Families of rows that turns and mirrors carry onto each other, the same ones carrying the whole set onto itself: the rest of each named row's family, in list order
4 families of 8 rows
Q206: [ -5 -19   7 -22   9 -20  -9 -35  28  -3 -13   3  13 -23 -12 -15  20  -2
  22 -16   8   9   7   9   3  38   2  25]
Q792: [-27  -5   3 -20  22   8 -19   5 -15 -10  15 -17 -41  15  16   6 -29  38
   7 -15 -44 -12 -17  -2   3 -18   5 -12]
Q390: [-12 -23 -14 -11  -5 -12  -4 -39  20 -13  -3  -5  35  -4  -4   2   2   0
   4  -8  17  12  14  10   9  44  29   9]
Q197: [ -3  -1  17  22  31  39 -17  -8  13 -20  29   6 -14  -1  26 -15   9  45
 -25   8  -7  -1   2  -2 -15 -27  15   7]
Q475: [  0 -29 -16 -33  -5  -9 -45 -22  17 -25  15 -30  44  24 -14  19 -11  19
   3   1  -4  11  -1  11  13  28  17  11]
Q345: [ -5 -29  26 -15  14 -17 -23 -27  46 -15   6 -18  -2 -10  -9 -21  18   2
  28 -23   5  12  13  -1   4  35  -6  32]
Q247: [-26   4   9 -10   3  12 -29  14 -17 -17   9   8 -38  23  13 -13 -37  52
   3  -6 -39   0 -25 -11   2 -11  -4   7]
Q599: [ -2   0  24  19  18  35 -18 -14  -8 -29  25  22 -18 -10  14 -15  -1  40
 -32  -1 -13  -1  10 -17 -13 -22   6  17]
Q103: [-26 -20   0 -21   3 -29  -8 -32  20 -23   2 -12  15   6  -8   5  -4  10
  18 -16  19  25  22 -17  17  44  31   8]
Q817: [-32 -21   0 -17 -10 -15 -12 -19  30 -20   7 -24  36   7 -11   0  -6   5
   9  -1  17   0  30   4   7  41  21  13]
Q513: [  1 -17 -11 -39  10 -19 -39 -26   5 -21   6 -13  40  22 -21  24 -13  13
   1   1   1  31  -1   2  15  32  20  14]
Q768: [  9 -19  18 -29   6 -18 -46  -3  32 -21   2  -8  18   6 -25  -3  11  -5
  11  -8 -10   1  -8  21   2  35 -13  39]
Q32: [-17  -4  -6 -18  38  17 -19  -4 -11  -4   0   1 -17  -6  17 -26 -18  58
   2  -3 -25  -6   3 -12  -5 -39  -7  -6]
Q29: [ 27 -24   7 -35   9 -11 -56 -18  38 -29   8 -18  21  10 -19  -6   7   7
   6 -15 -16   6 -11   4  -2  24 -18  34]
Q740: [-32   6  16 -17  24  19 -24   2 -11   4   9  10 -22  -1   5 -34 -25  52
  -1  -1 -23   6  -3 -21 -11 -33  -7  12]
Q645: [ -4 -22  14 -15  14 -24 -15 -32  48 -30  -6  -4  -6  -9 -11 -22  10   3
  11 -19  14  19  -2 -13   6  43   2  35]
Q490: [-24 -23  17 -15   1 -17 -15 -17  44 -15  -5 -15   6  -9 -20 -20  15   1
  22  -5   8  -3  13  12   5  42  -5  33]
Q310: [-10  -4  13  26  10  23  -8   4   5 -34  29  -6 -42  24  36   4 -16  34
 -10 -10 -28  -3  -9   0   0   1  19  -4]
Q387: [-31 -34   3 -13   1 -13 -12 -31  29 -14  14 -28  22   5  -2   3   2  16
  26 -10  17  17  23   3  19  38  30   7]
Q520: [-20  -1  17  22   1  24 -24  12 -11 -27  26  16 -24  28  29  -9 -28  49
 -14  -2 -14  11 -19  -6   6  -5  21   7]
Q542: [-27   0  23  15  19  31 -20   1  -3  -7  27  20  -8   4  20 -32 -16  48
 -18   4  -1  14   4 -16  -5 -25  19  12]
Q372: [ 21 -18   1 -38   4 -26 -37 -20  17 -17  -9   4  16  -6 -17   0   8 -11
  14 -22 -14   2 -16  10   1  36  -6  25]
Q808: [-16 -12  -5  -5  23  11 -18   9 -13 -20   0  -2 -42  15  28  -8 -28  53
  13 -11 -34  -9 -23   4  13 -13   1  -9]
Q431: [ 15 -20 -16 -27  -9 -19 -30 -23  10 -25   2  -5  40  14  -3  16  -9  -8
  -4 -16  -4   6  -8  10   7  43  20  11]
Q710: [  1  -8  10  16  40  30 -19  -2  -5 -13  19  14  -3   0  32 -27  -7  47
 -19  -3 -11   8  15  -7  -7 -33  13   0]
Q985: [-40 -13   3 -17  13  13 -14  -3 -28 -17  11  -3 -40   5   6   1 -34  38
  -4 -11 -36  -7 -28  -2  14 -17  13   1]
Q608: [-19 -12  27  25  10  24  -4  -5 -18 -32  26  10 -43  14  24   1 -22  28
 -17 -17 -28   5  -8  -3   7   3  20   8]
Q3: [  0 -14  12  29  25  22 -17  12  -7 -29  22  12 -28  21  43  -9 -18  42
  -8 -12 -21   5 -11   8  12  -8  20  -4]
Q940: [-25  -2   0 -25  20  25 -28 -11 -20 -13  10  10 -15 -19  -3 -14  -9  53
 -19   5 -20 -11 -12 -16  -5 -43   3   8]
Q558: [  1 -19   1 -29  -5 -17 -45  -3  16 -26  15 -18  47  23 -18  17  -8  -2
  -2  -2  -4   2  10  13   6  34  11  17]
Q61: [-21  -1   5 -25  40  23 -28  -4  -5   3  16  -4 -15 -13   4 -15  -3  47
  -4   5 -24  -6  -4  -5  -9 -48   3  -1]
Q565: [ 23 -18   2 -35  22 -15 -45 -26  32 -26  -2  -3  19   7 -27  -5   4   6
  -6  -5  -5  26 -23   5   4  30  -6  40]

The rest of the family of Q372: Q206, Q390, Q247, Q740, Q520, Q542, Q431
The rest of the family of Q310: Q792, Q197, Q475, Q345, Q29, Q387, Q61

Families of rows that turns and mirrors carry onto each other, the same ones carrying the whole set onto itself: the rest of each named row's family, in list order
7 families of 5 rows
Q223: [ 31  24  -8  22   2  34 -20  19  -6  17 -40   4   7   6  16   2  -6  34
 -34 -18  -8   8  -4 -20  11  12  -2  -4   1  13  26 -11  44   3  15 -20
 -14 -44   2]
Q716: [ 20   0   0 -10  10   3 -49  11  17 -38  -6  -2   4  24  -2  -4  -9  -9
 -14  15  16 -50  -9   5  -2  22   4   8 -37 -26   1   9  19   7 -26 -30
 -29  10  -1]
Q625: [ 41  20 -20   8 -12  28 -20  11 -15   5 -54 -10  12  11  20   4 -12   3
 -15 -16  -7   0 -26 -34  -5  16  19   7 -12   1   8 -29  32 -11  15  -3
 -29 -25  20]
Q611: [-25  18  34  -5  -3  35  31  17  -5  11  -3   6  13  24  -5   7  20 -13
 -23  -5   6  -5  -7   3   7  11  15   0 -37   4 -35   2  16  10 -48   5
 -23 -11  27]
Q275: [ -6  -1   4  -6  13   1 -16  18  41 -45 -21  -6   3  12   6  10 -15 -22
  -2  20  -6 -31   7   9 -20  17  -8   7 -16 -11  -3  -4  27  19  -8 -23
 -28  18  15]
Q462: [-20  24  41   8  -4  38  44   2 -14   9 -18   5  33  17  -8  13  12 -20
 -10  -5   2   8   4  -8  -4  11   2   8 -36   0   1  -5  13   5 -40  10
 -27 -22  18]
Q569: [ 28 -23   4  -8   8  18   2  -3   5   3 -30 -14  -2  27 -23 -25 -10   9
 -40 -14  24  10  17  -6 -25  17  20 -10 -20 -51  32  30  -1  21  19  20
   2 -15 -16]
Q708: [ -2  12  -7   8  19   8 -40  22  12 -22 -26  -2  15   6   1   8 -24 -23
  -3  25   7 -45   3  19  -8  24   3  27  -7 -15  -3 -14  21  19 -28 -13
 -33   7 -12]
Q765: [ 11 -23 -15  12   2   2   8 -18  26  18 -34   3  13   8 -12 -27 -18  -1
 -48   8  13 -14  -5   6 -23 -10  24  -8 -41 -44  35  32  -1  18  15   2
  -1  -8  -9]
Q94: [ 31  -7  -2   5  18  10  21  -6  18   1 -41   5   1  32 -18 -16  -6  15
 -54   8  11  -3   0 -12 -28  -6  13  -6 -18 -36  38  28 -10  10  16   6
  15 -25 -18]
Q711: [ 44  13  -9  14  -2  30 -32  -2  -1  23 -45   5  12  29  22   3  -4  21
 -27 -23   1   1 -13 -28  14   6   0   7  -8   0  12 -27  34 -10   5 -29
 -19 -20  -4]
Q959: [-47  28  -8 -11 -15  18   2  -5 -17  20  -1  14 -24  16  14   4 -27  27
 -20  -4 -13  -5  20  20 -33   5  11 -25 -47 -23   4  16  39  10  -7  -2
  15  -4 -12]
Q880: [-21  18  30   4 -19  27  49  21 -24  17  -2  -6  13  27 -19  13   3   2
 -16  13 -14  -2  17  -1   4  15  19  24 -36   0 -26  15  16   4 -32 -11
 -28 -14   6]
Q584: [ 26 -16 -18   2 -17  28  16  -9  28  -2 -34 -24   2  42 -26 -12 -19  10
 -34  -1  18  -7  13 -12 -11  -6   6   3 -30 -27  39  27 -15  24  21   5
 -10 -15 -16]
Q749: [-27  14  38  -1 -12  22  39  32  -8  -2  -5  -3  16  14 -40  19   4  -1
 -24  -1 -10  -3  -2  -4  16  -4  18   2 -29  -3 -19 -11  10  11 -34   6
 -18  -5  11]
Q208: [ -3   1  10   6   2  -1 -28  10  28 -35  -7   4  12  20  18  14 -19 -21
  -9  28  14 -28   1  22   0  34   4   5 -13 -19   3   0  23  -1 -34 -19
 -48  -3 -10]
Q605: [-25  28 -11 -20 -18  10 -11  -2 -32   9   2 -14 -29   2  11  13 -17  36
 -12  15 -16 -18  15  10 -40  -3  15 -14 -20 -18  -1   8  48  14  -2  -2
   8   3 -17]
Q530: [ 55   8  -2  18 -13  28 -27   4  -6  17 -49   6  -5  24  22   0  10   5
 -24  -7   3  -1 -26 -20  10   6   2  -1   4  -4  21 -15  56  -3  -7 -17
 -15 -19   3]
Q423: [-29  16  43 -13 -21  32  40  12  -8  18 -15  -4  16  31 -10  12   7   4
 -17  17  -4   9  15  -2  -4   4   8  14 -35  12 -22  -8  14   5 -35   3
 -23  -3  12]
Q744: [-23  10  13   2 -18  23  51  17 -13  14 -22 -11   1  29  -2  15  18   4
 -30   2  -3  -4   2  -7   6  15  10  11 -41  -6 -24 -16   2  38 -38   9
 -21 -12  18]
Q121: [ 14  17   4 -10   0 -12 -38   4  19 -46  -8 -10  -9  12   1  21  -3 -10
  -9   9  13 -40  -3  19   3  33  11  14 -26   2   1 -12  23  -8 -18 -19
 -23   6  -7]
Q851: [ 29  11  -8  38 -10  17  -7   4 -16  16 -55  -5  17  11   3  12  10  14
 -27 -28   1  -3 -25  -9  10  15  -4  11   1  11  29 -11  40   6  16 -23
 -18 -20  -5]
Q750: [ 53  13   2  16 -14  16 -26  -7  -6  24 -43   4  21  24  15  -7 -15  23
 -15  -6  -3   7  -8 -14  12   0   3   9  -4   2  31 -18  43   6   5  -1
 -27 -16  30]
Q586: [-30  26 -16 -24 -15  15  -9   2 -13  27  -3   8 -25  12  10  10 -20  26
 -10  11 -15  -4   8  12 -36   0  27 -11 -37 -39 -18   0  30  20  13   2
  19 -20 -25]
Q805: [-11  34  26  -4  -2  34  43  15   8  -4  -3 -13  14  32 -11   1  20 -19
 -13   5 -10  11  28   6   0  17  19  12 -39   3 -12   6   5  11 -37   6
 -13 -27  11]
Q982: [ 10  13   1  -6  31   4 -42  19  25 -33 -11  -9  11  25  10   1   0 -20
 -11  22   3 -36  -2   7   0  20  -1  12  -3   2  -6   4  12   7 -12 -35
 -29   6  -3]
Q995: [ 25 -11   6 -13  -5  10  23 -15  19   5 -30   4   5  11 -20 -18  -7  -7
 -53  12  19  -4   1  14   0  -9  34   4 -35 -38  19  27  -9  29  20  20
  -3 -22 -21]
Q522: [-17  24 -22 -23 -23  33  -2  20 -19  31  11 -12 -26   7  19  -8 -19  30
 -14   4 -15  -5   0   9 -40  -1  22 -21 -33 -24   5  11  38  12  -8   4
  15 -15  10]
Q433: [ 45  15 -11   7  -2  21 -27  -6  -5  17 -47   7  13   8   7   0  -4  10
 -24  -9  -4   9 -19  -9   7   6   8  -2  -5  23  31 -21  32 -14  28  -5
 -25 -33  -5]
Q641: [-19  39  -5 -16 -25  28  -5 -18 -16  13  -4   1 -31  -1   4   2 -32  27
 -20  -5 -22  -5  15   6 -19  12   7 -23 -38 -31 -11  -3  18  17  -4  -9
  33 -16 -13]
Q900: [-14  21 -18 -35 -21  23   5  -6 -10  15   4  18 -29  -4  -3   9 -24  35
  -8  -3 -20 -15  -3  18 -39   1  16  -3 -38 -32  -5  11  28   2   5   1
  19 -27 -15]
Q741: [  0   7  15  -3  12   7 -42  14  20 -39  -9  -1  18  37  -1  15 -12 -29
  -9  15  19 -29  -4  16 -19  30  -2  12 -19 -21 -11  -4  28  -2 -14 -20
 -37   4  -1]
Q439: [-29  14 -24 -18 -23   8  -2   3 -11  10  -7   5 -37  11   5  12 -42  10
 -15 -12 -10 -11  19   7 -22  12  21 -19 -47 -29  10  -7  52  11  11   4
  21 -28  -5]
Q855: [ 24 -11  -7   2  -8  16  11 -13  -3  22 -27  -3  -7  32 -29 -16  -2   8
 -45   4  24  -1   3   5 -18  -3  23   3 -42 -33  34  35  -4  20  32  15
  -4  -3 -32]
Q601: [ 28 -27   7  -3   6  18  15   1  22  13 -34   1   4  33 -27 -15 -23  12
 -52   5  26   3  -3   6 -15  -8  13 -13 -29 -27  24  22  -4  19  33   1
   7 -28 -19]

The rest of the family of Q208: Q94, Q880, Q530, Q900
The rest of the family of Q741: Q711, Q423, Q586, Q601
The rest of the family of Q851: Q765, Q121, Q805, Q522
The rest of the family of Q749: Q569, Q708, Q750, Q641

Families of rows that turns and mirrors carry onto each other, the same ones carrying the whole set onto itself: the rest of each named row's family, in list order
5 families of 6 rows
Q123: [ -4 -40  12  20  41   2 -25 -17   0 -11  -6  19  22  21 -27 -23   2  -5
  16  23  16 -12 -15  24  14  20   5 -35  17  17  17  16  25  -4 -16  -1
  13 -46]
Q162: [ 29   6  16  30 -23  56 -14 -11   8   5  36  -1  25 -13 -15  -3  16  17
 -14 -26  -7 -17 -26  -8 -31  -4  -6 -11   4   9  25 -13   2   8  23  10
   9 -16]
Q440: [-10 -38  19  -1  42  -4 -20 -19  12 -12   8  22  13  27 -19 -23 -34  -3
  13  -5  -2 -22 -17  16  12  23  20 -25  17  -3  17  19   3  -8 -19  -4
  23 -30]
Q446: [ 14  13 -13 -18  -2  34 -32  -3  21  31  19  18  29  -7 -15   1   6  16
  -4   1  -6  30   3 -21 -11 -29 -25   4 -20  -8  39   3  -4   4   2 -23
   2  19]
Q575: [  7 -43  11  -7  37 -18 -13 -35   6  40   0  23   8  13 -14  22 -27  -3
  19 -31   7  19  -5  27  18  12  -6 -31  -5 -29  -3  -2   4   4 -17   1
  25 -29]
Q679: [ 14 -22  23  25  24  -9 -24 -24  16  -5   9  13  22  35 -16  39  15  -2
  14   7   9  -8 -13  42   0  18 -17  -4   7  16 -31 -16  19   9 -30  -6
  23 -25]
Q662: [ 15  -3 -16 -18  -7  45 -53  -3   3  33   5  18  27  -6  -5  12  20   5
 -11  20 -22  29  15  -4 -15 -20 -25  10  -7  -6  23 -16  -5   9   0  -6
   6   4]
Q734: [ 12 -26  16  33  33   4 -21 -25  14 -23  -1  10  23  27 -34 -19 -23  -6
  21  18  12 -27 -20  31   1  33 -11 -33   4  17  22  23  -1   3 -20  12
  11 -27]
Q691: [ -8  -9  -2   7 -25  26   2  -8  22  17 -12 -16  10   2   9 -26  13 -10
  10   3  18  -7  -1  21 -31 -11 -11   1  -8  -1  52  -9   6  10  29  15
   9  26]
Q495: [ -1 -37  12   4   9 -18  -1 -22  17  27   5  11  12  -9 -14  16 -18 -11
  27 -15  20  30  -5  22  33   8 -17 -55 -20  -3   8   1  21  -1 -37   0
  29 -17]
Q466: [  4   1 -12   2 -26  13   1 -18   0  32  -7 -12  28 -15  -6 -38   6  10
   1  -5   2 -20  -9  10 -11   5  -5 -25 -21  -3  63 -24  -1   4  21   9
  20  10]
Q866: [ 41 -26  19  35  21  -7 -21 -26  19  12   6  11  20  22 -31  34 -11  -2
  13  -7  22  -1 -20  41 -11  24 -35 -13  -6  14 -24   2  -7  17 -31  -7
  17 -20]
Q295: [ 22 -28   5  21  27 -13 -31 -21  14  -8   4  16  27  26 -27  34  10  -4
   8  16  16  -7   0  14  17  11 -46  -3  23  12 -27   2  -5  19 -26 -13
  22  -9]
Q251: [ 23  12 -20 -18 -14  40 -22 -19  10  35  23   2  37 -13  -6   3  -2  14
  -5   1 -21  25 -18  -5 -12 -23 -37 -11 -35   5  16 -15  -7   3  -2 -12
  15   5]
Q781: [-14  -8   6  -9 -28  16 -22 -11  12  33 -18  -4  13   3   2 -13  10  -4
 -10   1  -2  -9  27  18 -19  -6  -2  -7  -3 -23  57 -32  10  -1  18  14
   9  18]
Q399: [  0  -9 -27   1 -13  19  -4  -7  14  21 -11   2   4 -12  -2 -13  13   5
   2  11  -7   7 -10  13 -14  -7   8 -10  -5  -3  83 -29  -5  -3  11   6
  14  14]
Q580: [ -4 -37   6   8  28 -24  -9 -34  14  29 -23  12  21  17 -21  13 -15 -12
  16 -17  36  18  19  22  19   6 -34 -44   9 -20  -5  -3  17   0  -7   8
  17 -16]
Q953: [  8   5  27  19 -21  47 -56   9   6   0   6  14   8 -10 -13  -1  21   8
 -24 -20  -6 -17   2 -10 -22 -20   0  -5  17  -8  30  -5  -2   5  23  10
   0 -12]
Q514: [ 11   7   9  36 -19  44 -33  -4  16   6  19  12  24   4 -24   8  21  12
 -16 -39   0  -2 -10 -10 -41 -20   1  -5   9 -13  26 -12   2  17  28  12
   1   7]
Q713: [ 16 -28  18   8  25  -9 -10 -33  24  31 -18  15  22   9 -26   1 -42  -2
  24 -12  27  15  -3  29  18  13 -24 -47 -20  -4   9  25   9 -13 -25  -1
  10 -27]
Q111: [ 24 -34  14  18  28 -12 -31 -21   3  -2  14  23  14  23 -18  35  -2   2
  14   1 -10 -22 -24  28  16  24  -8   5  15   2 -16  -3 -15  26 -27 -10
  33 -18]
Q298: [ 26 -30  15  29  15  -8 -17  -3  16  -5  29  14  22   7 -21  30  12   0
  17  -6  12   9 -19  20  -1  23 -15 -10   2  30 -28  -9   2  19 -46 -16
  35 -17]
Q823: [-13 -38  10  27  23  -2 -16  -6   8 -30  15  11  21  10 -29 -27 -10 -14
  18  -1  13  -8 -23  18   1  26  11 -53   8  21  19   5  10   5 -27  14
  26 -29]
Q824: [ -4 -12 -16  10 -30  20 -13 -16   5  21  -4  -1  27  -1 -16 -15  15  -1
  -3  10   0 -18   2   8  -8 -10  -6  -9  -4 -19  73 -15   6  20  23   6
   7  35]
Q620: [ 17   6 -23  -8 -11  36 -35   0  19  20   5  19  12 -21  -3  22   3  12
  -8  -8 -18  38 -23  -7 -14 -40 -12  -5 -11   3  34 -12 -14  -8  -3 -13
  11   3]
Q698: [ 14  -6   8  30 -26  43 -15   0  22  -3  17   3  -3  -9  -7  16  15   6
 -20 -25  -7  -7 -26   6 -36 -20  11  -2  19   0  45 -25  -2   0  17   6
   7  -6]
Q453: [ -9 -28  21  19  41  -1 -23 -14  22 -29  -1  16  25  30 -28 -25 -15  -5
   7   1  27 -14   2  -1   7  15 -12 -32  37   8   7  21  11 -10 -10   4
  10 -28]
Q143: [ 11  -3 -24 -12  -1  48 -26  -4  13  29   2   7  20 -13   0  -3  13  -4
  13  17   3  41  -8  -1 -18 -32 -40   5 -25   6  28   8  -7  15  15   4
   5  11]
Q610: [ 15   7  20  28 -24  53 -28   7  19  -3   9   2   6 -15  -4   7  19   2
   0 -24  12  -6 -23  -7 -26 -32 -21   3   4   5  18  14  -5  14  31  16
   4  -1]
Q169: [ -3 -21  27  -2  31 -28 -23 -20  11  25 -15  15   6   4 -18  15  -9  -3
  17 -20  29  14  -6  28  28  -7 -23 -47 -17 -10  -6   4  22  -9 -21  -9
  15 -35]

The rest of the family of Q734: Q866, Q399, Q713, Q620, Q698
The rest of the family of Q123: Q446, Q679, Q514, Q824, Q169
The rest of the family of Q953: Q662, Q295, Q781, Q580, Q453

